Each row is where one point has got to under a steady rotation. How many ticks took it there?
The counts run from 0 to 211.
[  7 -13  27 -12   9  -5  23 -17  10 -12  16  11   1 -16  -8 -24  -9 -19
   6   8  13  14  -4   4  17 -12  -7   7 -10  -7  17  -9  -1 -21  12  12
  -1   8   0] : 173
[  1 -23 -22  20  -4   0   1   9  19   4   6  12  16  13   9  -7  13 -26
   3  21   3  -5   6 -10  16 -17   1  -6  10 -40  13   7   6  -4 -10  -7
  -3   6   8] : 66
[  7   6  32  -9 -16   4   6   5   2   3  -4  24   6  -6  -2 -22  -7   3
   1  -9 -17  17   1   8  16  -1 -10 -12 -17   7  13  -7  -6 -25 -38  12
  17  -7 -11] : 195
[ 18  -2  20  -6  -4 -12  18 -32 -14  -4   4  15  -2  -3  -9 -26   0  -8
  -1   2   8  12   5  15   0 -17   9  12  -5 -14  -5 -13   6 -24 -18  17
   0   9 -13] : 185
[ -1   6  27  -6 -16  -8  10  18   5   4   5  28  -9  -3   3 -25 -12  -2
   2   2  10   1   1   5   1  16 -20  -7 -34  -4  10  -2  -3 -18 -18  14
  16  -7  -8] : 116
[  6 -26   0  20  12   7   0 -20   3 -24   1   7  -6 -12 -11 -17   6 -12
   0  12 -17   6  -5  -5  -7  -9  -4 -10  28 -12  11 -18   1 -35   4  -9
  -9   4   4] : 83
[  4   4   7  24  -7   6  16 -30   3  13   2  -6 -21  -8  13  -9 -18  -6
  29  16 -10   1  16   1 -21  26   3   0 -14 -10  -9   0   7   7 -19   9
  15 -14   0] : 111
[  9  -7   4   6   5 -11  -3 -12  10 -17  -2  14  -8 -11 -19 -23  -5  -4
   9  13   3 -32   5 -20 -20  -3   5 -11  16  -2   6 -26   6 -21  -3 -23
  -7  11  19] : 150
[  3 -17  -4   1   2  -1   6  11   9  12  -8   9  -6   4  -2 -14 -11   5
  20   6 -26 -31   4  -6  -9  -7   0 -13  -5  -4  -8   0   3  -3 -29 -15
   9   4  36] : 158
[ -6  -2  17   1   6  -7   6  -4 -13 -11   7  15 -11   2   5 -31  -2  -1
  13  -4  17  -9  25   5 -15 -23  14  15   3 -15 -13   9   9 -29   7   6
  -8  30   7] : 40
[ -9  -7  20  12   2  -4  -6  -7  11 -18  -2  19  19   6  18 -13   4  -4
  31  24  20 -12   7   3   5 -33  11  -6  -4  -8   8  10   8   1   5  -4
  -1   1  32] : 156
[ 14 -19   5  -6  -7  17   0  12  -4  13  -4  30  -4   7   3 -25  -4  13
   1 -21 -22 -11  21 -18  10 -12  -3   0   1  -3  10   4  11 -34 -27 -14
  -2   0  13] : 61
[  7  11  14  -2 -17  -6  -3  15  -1  11 -13  28 -10  -5  -2 -28 -12   4
   5  -8  -4 -18  26  -7 -21   7  -4  -9 -12 -11 -10 -10   7 -23 -32   2
   4  -6 -10] : 128
[  0  10  23  10 -10  23 -13 -15   3 -10   5  10   1 -22   6 -30 -24  -9
  10   3 -27  15  19  -3  -1  24  -3  -9   9   2   9 -17  -1 -11  -9   2
   8 -14  -9] : 208
[-14   1  -5  20 -15  -1  -5  24   9   5  16  34  -3  -4   4 -28   4   9
   6  23  -8  -4  10  13   0  15  -2 -13   9 -31  12   6 -19 -12   4   1
 -17  11  -3] : 18
[  5  -9   7  10 -11   2   1   1  22  -8   8  26   4 -15  -6 -31 -17  -2
  -6  14   6 -22  18 -15   4   4  -2 -20  19  -5  17 -20   4  -7  15 -21
  -3   0  18] : 151
[-19 -11  22  20   4   5  -7 -12  -5 -14  -4  -6  -4  -9   8  10   8   5
  44   7  -2 -12   5   7 -18 -20  19   0  -1 -12  -8   2   1 -13  -6  13
 -15   4   9] : 22
[ -7 -20   8 -12  10  -9   4   5  13   7  14  -6   2 -12   7   4   5 -38
  27  -1   4  -5  11  -1  12 -15 -15  20 -13 -26  -2  11   7 -12 -18   2
   1  22  -7] : 57
[ -2   8  28  -4  -6 -18  -9  -6  -1 -20  -9  12   5 -19 -11  -9  13 -11
  14   4  23 -26   4 -10  -9 -12  -1  -1   1  -6 -12 -15   2 -17 -28   4
  -6  15   0] : 137
[  9  -2  32  -7   7   1   2 -24   2  -7  -5  -4   6 -20  -9 -11 -14 -17
  24   4 -32  -1 -17   0   1   3  -9 -10  -1   3   1 -21  -2 -16 -31   1
  21  -4   6] : 81
[  0 -14  -4   8   0   2   4   4  -3   8  -9  17  13  13   7 -10  13  -7
  15   7 -29 -13 -11  12  13 -16   4 -10  -5 -16  -1  -1  -3 -15 -48   0
  18   0  22] : 79
[-14  -2  15  20   2   0 -15  -5  -9  -4  13  16  -3 -15   9  -3  14 -22
  22  19  -3  12   3  19   2   1  12   8   6 -42  -2  -1  -8  -9   1  19
 -15  17 -15] : 9
[ -7 -24  -6  16 -10 -13  16  21  29 -10  12   3 -17  -5  -5 -18  -1  -3
  13  10   6 -24  -1  -2 -17   9 -20 -16  -7  -8   3   3  -4 -10 -14 -22
   0  13  17] : 36
[ -1  -2  28  12  -2  -2  -3 -22  13 -24   9  15  -9 -30 -10 -11   1   3
  10  21  11  -4   1  -6 -17  14   3 -16   8  -3  11 -21  -9 -16  17  -5
 -15  -6 -15] : 16
[-15  -9  15  16  -4   1  -2  16   1 -25 -14  19  -8  10  -3 -16  13   6
  -1  -3  -8  -1   0   5  -7 -21  -6 -11   2  -2   8 -11   2 -40 -37  12
  -3   2   2] : 205
[-11 -21  19  18  -1   8   4 -17  21 -26  -3 -13  -7 -12   4  -1 -10  -2
  41  12   8  -7   9 -18 -22  -5   7  -6  -4   5  10   0   6   0  11  -1
  -5   3  16] : 34
[ -7 -11  11  23  -6   7  -3   8  18 -22  19  30  -5 -14   0 -18  10   4
  -5  22   6  -1   3  -2  -7   2  -7 -10  11 -19  19  -6 -11 -21  22  -3
 -20   3  -6] : 17
[-18  -2  10  14 -14   5   7  28   6  -5   9  26   9   7  18 -26  -8  16
  14  10   7  -8  22  15   2  -9   8 -11  -5  -6   7  13  -5 -11   6   5
   1   1  16] : 30
[  9 -40   2  15  -3   0  22  -7  27  -7   7  -1  -5   5   1  -5   5   5
  24  14  -1  -5  -3 -17   4 -12   0 -12  -9   5  15  -4  13 -13 -11 -13
   8 -19  37] : 169
[ 18 -17  27  -2 -14   1   9   5   8   0 -13  25  14   5   3 -18   1  -3
  -3   2  10 -10  14 -20  14 -21   2   0 -11   5  16  -8  18 -34 -16 -11
   4  -6  10] : 60
[  6 -19  31  14   5  12  -6 -21 -10 -22  -3  20 -14 -11   2   0  13   2
   5  11 -17   1   1 -17 -10  -1   6   1   6  -5   9 -18   8 -37  -3   7
 -12  -9   5] : 4
[-12 -21  13   7  -7 -12  13   6  25 -18   4   5   2  -7  -5  -3   3 -19
   6  11  38 -11   6 -19   6 -12 -13   2 -12   0  14   1   8 -14  -1  -4
   0   8   5] : 47
[  8  -8  -9   4  -7 -11  10  14  20  16   7  15  13   1   1 -15   8 -24
   7  17  -1 -19   0   1  21  -4 -10 -11  -6 -33  -1   0   0  -3 -35  -6
   9   3  10] : 67
[ -3   8  26   8   1  11   6 -18 -13  -1   1  10   0  -2  22 -18 -22   5
  34  14 -11  18   3  30   0  -6  13   0 -18   2   2  -5   6   3 -11  20
  19 -15   9] : 99
[  8 -29  -7  18  -7   1   6 -14   8   4   1   3  -4   7   4 -22  -3  -4
  17   6   7 -11  27 -15 -11 -11  17   0  14 -19   4   3  24 -17   2 -12
 -17   2  14] : 53
